0: [ 0.75 -2.72 -2.46  1.3  -0.64 -0.43 -0.21 -1.85 -0.58  0.83 -0.57  0.74
  0.61 -0.37 -0.12 -1.26]
1: [ 0.69  1.73  0.75  1.64  0.27 -0.31  0.85  2.46 -0.31 -0.53  0.62 -0.73
  0.18  1.94  0.58  1.69]
2: [ 0.82 -0.22  0.7   0.69 -1.15  1.28  0.89 -0.63 -1.49  0.36  0.66 -0.15
 -0.84 -1.69 -0.93  0.23]
3: [-1.19 -0.63 -1.01 -0.22  0.19  0.51 -1.03  0.65  1.44 -0.49  0.07 -0.26
 -0.04  0.44  0.39  0.79]
4: [-0.18 -0.44  0.09 -0.8   0.37  0.64  0.05 -1.78 -0.96 -1.36  0.47 -1.13
 -1.4   2.13 -0.66 -1.75]
5: [-0.35 -0.12 -0.88  0.26 -0.86 -0.35 -1.68 -0.51  1.88 -1.93  1.66  0.02
  1.12 -1.23  2.22 -1.37]
6: [ 1.06  0.64 -0.31  1.49 -0.14  0.63  1.91  1.86  2.23  0.29  0.53 -0.2
  1.23  0.78  0.74  1.27]
7: [-0.13 -1.03 -1.45  0.03 -2.08 -2.22  1.18 -2.02  1.44 -1.08  0.2  -0.82
 -1.57 -1.62 -0.52 -1.6 ]
8: [ 0.86 -0.19  0.29  1.44 -1.71  0.8  -0.95 -0.62  0.43 -0.31 -0.95 -0.1
 -0.21  0.23 -1.27 -0.55]
9: [ 0.14  1.02  0.74 -0.63  0.29 -1.61  0.44  0.9   1.05  0.01  0.07 -0.38
 -0.65 -0.61 -0.18 -0.42]
10: [-1.62  0.46 -1.08 -2.2  -2.1  -0.11 -0.56  0.7   0.06 -0.98 -1.09 -1.49
  0.63  0.69 -1.14 -2.64]
11: [-0.9   0.59  1.21  0.64 -0.24  0.77  1.33  0.93 -1.9  -0.28  0.22 -0.79
 -0.99 -1.94 -0.98  1.01]
12: [0.9  2.14 0.12 1.63 0.66 0.68 0.4  0.7  0.71 1.44 0.36 0.88 1.53 1.66
 1.   0.93]
13: [-0.62  1.83  0.21 -0.86 -0.16 -0.09  0.84  0.41 -0.77 -0.58  0.22  0.55
 -0.45 -0.9  -0.44  0.29]
14: [-0.05 -2.03 -0.57  0.79 -0.09  0.69 -0.05 -0.04  0.82 -0.32 -0.68 -1.22
  0.05  0.06  1.34 -0.05]
15: [ 0.6   0.34  0.7   0.49  0.79 -0.53 -0.71  1.12  0.35  0.36  0.29  0.83
  0.48  1.77  0.24  1.31]
16: [ 0.5   1.22  0.11  1.13  1.57  0.27 -0.77  1.19  0.95 -0.15  0.79  1.84
  1.4   1.67  0.45  1.65]
17: [ 0.21 -1.51 -0.22 -0.47  0.27  0.29 -1.6  -1.49 -0.04 -1.93  1.15  0.5
  0.37  0.36 -1.18  0.09]
18: [ 0.7   1.7  -0.06  0.22 -0.31 -0.73 -0.21 -2.4  -0.34 -0.12 -0.1   0.44
  0.37  0.74 -0.86 -1.58]
19: [-1.28 -2.38 -0.47 -0.22 -1.25 -2.01 -1.47 -0.53 -0.05 -0.97  0.85 -0.81
 -1.88 -0.21  0.11 -1.97]
20: [-1.08 -1.94 -0.73 -0.17 -0.46 -1.9  -0.95  0.05 -0.17 -0.76  0.11 -0.73
 -1.66  0.2   0.02 -1.24]
21: [-0.95  0.86 -0.26  0.55 -0.23  0.32  0.75  0.38 -0.4   0.08  0.37  2.35
 -0.25 -0.42 -0.34  0.77]
22: [-0.25  0.69 -0.16 -0.92  0.39  0.94 -0.7  -1.17 -0.56  1.39  0.88  0.36
 -1.75  0.58 -0.43 -0.31]
23: [-0.26 -1.54  1.45 -0.28  0.   -2.42 -0.45 -0.41 -0.19  1.18 -3.27 -0.45
 -0.83  0.78  0.31  1.34]
24: [-0.86  0.42  2.54  1.85  0.01  2.36 -0.77  2.04  0.07  0.81  0.23 -0.84
 -2.28 -0.37  0.33  2.69]
25: [ 1.23  0.48 -0.2   0.81  1.48  0.34  0.98  0.97  1.8   1.09  1.86  0.64
  0.39  0.01  0.95  0.44]
26: [-1.63  1.8   0.31 -0.02  0.39 -1.28  1.23  1.35 -1.91 -0.65 -0.76  1.53
 -0.38 -0.23 -0.94  1.2 ]
27: [-0.03 -0.78 -0.29 -0.93  0.13 -0.99 -3.08  1.04 -0.49 -1.24  0.04 -2.71
  0.04  0.43  1.26 -0.11]
28: [-1.15  0.54  0.09 -0.14  0.3   0.   -1.04 -1.52 -0.96 -1.94 -0.94 -1.21
 -0.69 -0.14 -2.25 -0.17]

[-0.91  1.28  0.46  1.21 -1.14  1.5   2.37  0.41 -0.28  0.1  -0.97  2.02
 -0.23 -0.28 -0.64  1.11] 21 13 26 11 2
[ 0.08  0.24  1.16  1.47  0.57  1.21  0.14  1.5   0.    1.12  0.06 -0.66
 -1.17 -0.1   0.47  1.77] 24 15 1 11 25
[ 0.36 -0.43  0.17  0.39 -2.25  1.42  2.   -0.66 -2.4   0.87  0.39 -0.42
 -1.14 -0.73  0.94  1.16] 2 11 13 21 22
[ 2.29 -1.59 -2.43  0.16  2.35  1.27 -1.05 -0.66  1.16  0.69  2.71 -0.57
  0.61  0.51  0.55 -0.67] 25 17 14 3 0
[ 0.55 -0.83  0.07 -1.52  0.55 -0.97 -0.1  -1.56 -0.83 -0.62  1.34 -0.51
 -0.1  -1.05 -0.75 -0.31] 17 13 9 22 2
[-0.05  1.44  0.41 -0.29 -0.03 -1.63  0.87  0.94  0.92  0.14  0.47  0.79
 -0.27 -1.17  0.14 -1.19] 9 13 21 25 18
[ 1.78 -2.16 -3.15  0.14 -0.55 -0.4  -0.94 -1.43 -0.54  0.33 -0.71 -1.55
 -0.23  0.68  0.39 -0.92] 0 14 20 8 17
[-1.41 -0.01 -0.86 -1.79 -1.55  0.06 -0.4   0.03  0.29 -0.21 -0.79 -1.26
  0.45 -0.03 -0.64 -1.51] 10 3 20 13 9
[-0.02 -0.14 -0.59  0.71 -1.5  -1.51  1.18 -0.69  0.99 -1.    0.2  -0.75
 -1.36 -0.59 -0.38 -0.47] 7 9 20 8 13
[ 1.02 -1.42  0.9  -1.56  0.46  0.79 -1.18 -1.17  1.07 -0.76  1.03  0.34
 -0.5   0.32 -1.88  0.09] 17 22 4 8 3
[-0.12  0.19 -0.26 -0.47  1.07  1.03  1.5   0.28  0.23  0.07  1.23  0.19
  1.12 -0.13  0.95 -0.04] 25 13 21 3 6
[-0.89 -1.95 -1.07  1.35 -0.38 -1.29  0.04 -0.69 -1.19  0.96 -0.09  2.25
  1.4  -0.73 -0.67 -0.55] 0 21 20 17 8
[-0.94  0.22 -0.77 -0.64  0.31  0.79 -0.17 -0.63 -1.3   0.31  0.69  0.31
 -1.07  0.19  0.88  0.  ] 22 13 21 3 4
[-1.03 -0.99 -0.1  -0.94  1.54 -0.24 -0.51 -2.11 -0.53 -0.3  -1.02  1.69
  1.2  -0.38 -1.37 -0.23] 17 28 18 21 22
[-0.56  0.5  -0.38 -0.17  0.75 -0.76  0.35 -2.39 -1.03 -1.66 -0.55 -0.2
 -1.27 -0.15 -1.64  0.42] 28 18 13 4 17
[-1.35  0.36 -0.43  1.17  1.32 -0.1   0.6   0.49  0.49  0.84 -0.66 -0.39
 -0.6   0.01 -1.49 -1.82] 9 13 22 3 21
[-1.01  0.21 -1.07 -0.09  0.1  -0.15 -0.57 -1.13 -1.12 -1.78  0.86  0.69
  0.49  1.14  0.18 -0.33] 17 4 18 3 13
[-1.32  0.52 -0.73 -0.82 -1.14 -0.19  0.03  0.78  0.04 -0.08 -0.81 -0.61
  0.46  1.27 -1.16 -1.74] 10 3 9 13 8
[ 1.34  1.76  1.06  0.72 -0.48  0.71  0.44  0.9  -1.13  1.48 -0.24 -0.5
  0.97  0.3   0.95  0.33] 12 1 15 13 2
[ 0.33 -0.55 -1.8  -0.59 -0.75  0.42 -0.79 -0.16 -0.99 -0.92 -0.19 -0.59
 -0.86 -0.37  0.26 -1.68] 20 14 4 19 8
[ 0.76 -1.06  0.72 -1.33  0.27  0.55 -1.22 -0.69  0.05 -0.49  0.75 -0.01
 -0.67  0.25 -2.07  0.21] 17 22 28 8 4
[-1.41  1.64 -0.54  0.46 -0.22 -0.26  1.28 -0.22 -0.55 -0.6   0.37 -1.02
 -1.79  0.62 -1.03 -0.27] 13 28 9 22 11
[-0.07  0.83  2.19 -0.09 -0.25  2.26 -2.64  3.21 -0.24  0.02  1.23 -1.58
 -1.31 -0.08  0.66  2.17] 24 1 15 3 27
[ 0.13 -0.12 -0.08 -1.93  0.62 -0.38  0.27  1.91 -1.19 -2.03 -0.51  1.04
 -0.1  -1.77 -0.18 -0.3 ] 13 9 26 21 11
[ 0.63  1.74  0.63 -0.91  0.23 -1.84  0.6   0.71  0.82 -0.28  0.18 -0.85
 -0.54 -1.33  0.47 -0.2 ] 9 13 25 15 3
[ 0.95  0.4  -0.23 -3.    0.9   0.38  0.55  0.48 -1.39 -1.51 -0.87  1.4
 -1.   -0.37 -0.45 -1.4 ] 13 9 22 4 21
[ 0.12  1.49  1.06  2.54  0.8   0.39  1.29  1.88 -0.36  0.18 -0.07  0.13
 -0.4   2.15 -0.16  1.47] 1 15 12 16 6
[ 0.37 -0.46  0.08 -0.66 -1.89 -0.17 -0.08  0.49  0.7  -0.68 -1.06  0.67
  0.79  0.6  -1.15  0.04] 8 3 9 13 15
[ 1.02 -1.28  0.58 -1.19  0.16  0.54 -1.28 -0.99  0.42 -0.5   1.11  0.21
 -0.38 -0.03 -1.24 -0.36] 17 22 8 4 3
[ 0.11 -1.05  1.45 -0.17  0.22  1.   -0.15 -0.49 -0.93  0.84  1.96  0.18
 -0.33 -2.4  -2.36  0.38] 2 11 22 13 17
[-2.46  0.65  0.22 -0.29 -0.09  0.77 -0.93 -0.77 -0.05 -2.41 -1.61 -2.12
 -0.8   0.28 -1.58 -1.71] 28 10 4 8 20
[ 0.59 -0.48  0.41 -1.32 -0.12 -1.37  0.98 -0.59  0.4   0.61 -1.27  0.2
  0.66 -0.32 -0.04  0.  ] 9 13 23 18 14
[-1.6   0.77 -0.14 -0.28 -0.54  0.14 -0.83 -0.57 -0.12 -1.92 -1.66 -1.75
 -0.41 -0.62 -0.98 -1.42] 28 10 8 13 20
[ 0.72 -0.42  0.94  0.61 -1.11  1.86  0.73 -0.66 -2.03  1.38  1.18 -0.38
 -1.12 -2.11 -1.2   0.5 ] 2 11 22 13 8
[ 0.97 -0.19 -0.6   0.37 -1.74 -0.02  1.02 -0.23  0.5  -1.61 -0.52  0.78
  0.15 -0.07 -0.7  -0.2 ] 8 21 13 2 18
[-0.57  0.15 -0.89  0.05  0.44  0.21  0.47 -0.27 -0.77 -0.15  0.87  2.35
  0.38 -0.52  0.41  0.38] 21 13 22 3 15
[-1.04  0.48 -0.68 -0.12 -0.39  0.75  0.55 -0.28 -0.38 -0.02  0.27  3.14
 -0.29 -1.7  -0.39  0.14] 21 13 2 26 22
[-1.57  1.08 -0.03  0.3   0.    0.71 -0.3  -0.22  0.36 -1.55 -0.98 -1.75
 -0.18  0.53 -0.98 -0.9 ] 28 3 8 4 10
[-0.66  0.12 -0.22 -0.11  0.85 -0.05 -1.63 -0.25  1.35 -0.02 -0.23 -1.21
  0.28 -0.17  0.07  0.76] 3 14 9 15 27
[-0.17  0.33  1.44  0.22 -0.41  1.52 -1.83  2.58 -0.23 -0.17  0.98 -1.08
 -0.85 -0.62  0.16  1.49] 24 3 11 15 1
[-0.56 -0.26 -0.4  -1.4   1.14  0.92  0.15 -0.73 -0.42 -1.59  0.04 -0.74
 -1.05  0.85 -0.26 -0.64] 4 28 22 17 3
[ 1.47  2.57  1.18  0.64 -0.11  0.89  0.88  1.3  -1.03  2.2   0.37 -0.46
  1.56 -0.18  1.37  0.44] 12 1 25 6 15
[ 0.13 -1.49  0.14 -0.74  0.48  0.32 -1.69 -1.69  0.2  -1.66  1.36  1.22
  0.6   0.63 -0.28 -0.02] 17 3 4 22 15
[-1.36 -0.75 -0.73 -0.36 -0.05  0.15 -1.56  0.64  1.19 -0.92 -0.17 -0.6
  0.03  0.    0.    0.71] 3 14 20 17 27
[ 0.79  0.79  0.68  0.72 -0.12  0.84 -0.64  0.77  2.1   0.28  1.87  0.57
  0.78  0.07  0.76  0.02] 25 15 6 16 12
[ 0.12 -0.55 -0.3  -1.75 -0.59 -1.04  0.06  0.22  0.92  0.29 -1.12  0.1
  0.49 -1.85 -0.33 -1.17] 9 13 3 20 14
[-0.8  -0.28  0.04  0.05 -0.87  0.42 -0.11 -0.82  0.25  0.4  -0.43  2.5
  0.34 -1.13 -0.5   0.34] 21 13 8 2 3
[-1.8  -0.46 -0.39  1.99  1.23 -1.85 -0.79 -0.15 -0.49  0.16  0.61 -0.53
  0.17 -0.52 -0.64 -0.93] 20 9 3 19 28
[ 0.69 -0.44  0.83  0.83 -1.34 -0.34 -0.58  0.32 -0.64 -0.5  -1.26 -0.1
 -0.67  1.48 -0.18  0.21] 8 15 14 20 23
[ 0.29  1.05  0.45 -0.48  0.04 -0.54 -0.1   1.32  0.82  0.07  0.93  0.05
 -0.42 -0.77  0.23 -0.58] 9 13 25 3 15
[ 1.37  1.82  0.53 -0.38 -0.82 -0.85 -0.6  -3.14 -0.1  -0.13 -0.08  1.02
  0.66  1.11 -1.09 -1.72] 18 8 22 4 17
[-0.59  0.17 -0.45  0.47  1.1   0.15 -0.95  0.2   1.36  0.14  0.62 -0.39
  0.17  0.07  0.2   1.22] 3 15 25 14 16
[-1.2  -2.73 -0.77  0.23 -0.86  0.17  0.73 -0.33 -1.23  0.58 -0.46 -0.8
 -0.53 -0.06  1.75 -0.28] 14 20 0 3 19
[ 0.18  1.09 -0.39  0.22  0.48  0.09 -1.08 -1.65  0.45  1.12  1.27 -0.6
 -1.48  0.7  -0.87  0.25] 22 18 3 9 8
[ 0.9  -0.66  0.35  1.7  -1.27  0.61 -0.1   0.08  0.28  0.27 -0.65  0.27
  0.3   0.21 -0.38 -0.17] 8 14 2 15 21
[ 0.61 -0.61  0.25  1.88 -1.79  0.47 -0.84 -0.6  -0.5   0.26 -1.1  -0.19
  0.11  0.14 -1.12 -0.67] 8 2 14 18 0
[-0.62 -0.11  0.   -1.81  1.78  0.99  0.25 -1.14 -0.92 -1.96  0.03 -1.08
 -1.04  1.12 -0.69 -0.94] 4 28 17 22 13
[ 0.56  0.56 -0.25 -1.9   0.87  0.23 -0.05 -0.01 -0.64 -0.98 -0.36  0.66
 -0.83 -0.23 -0.5  -0.67] 13 22 9 21 4
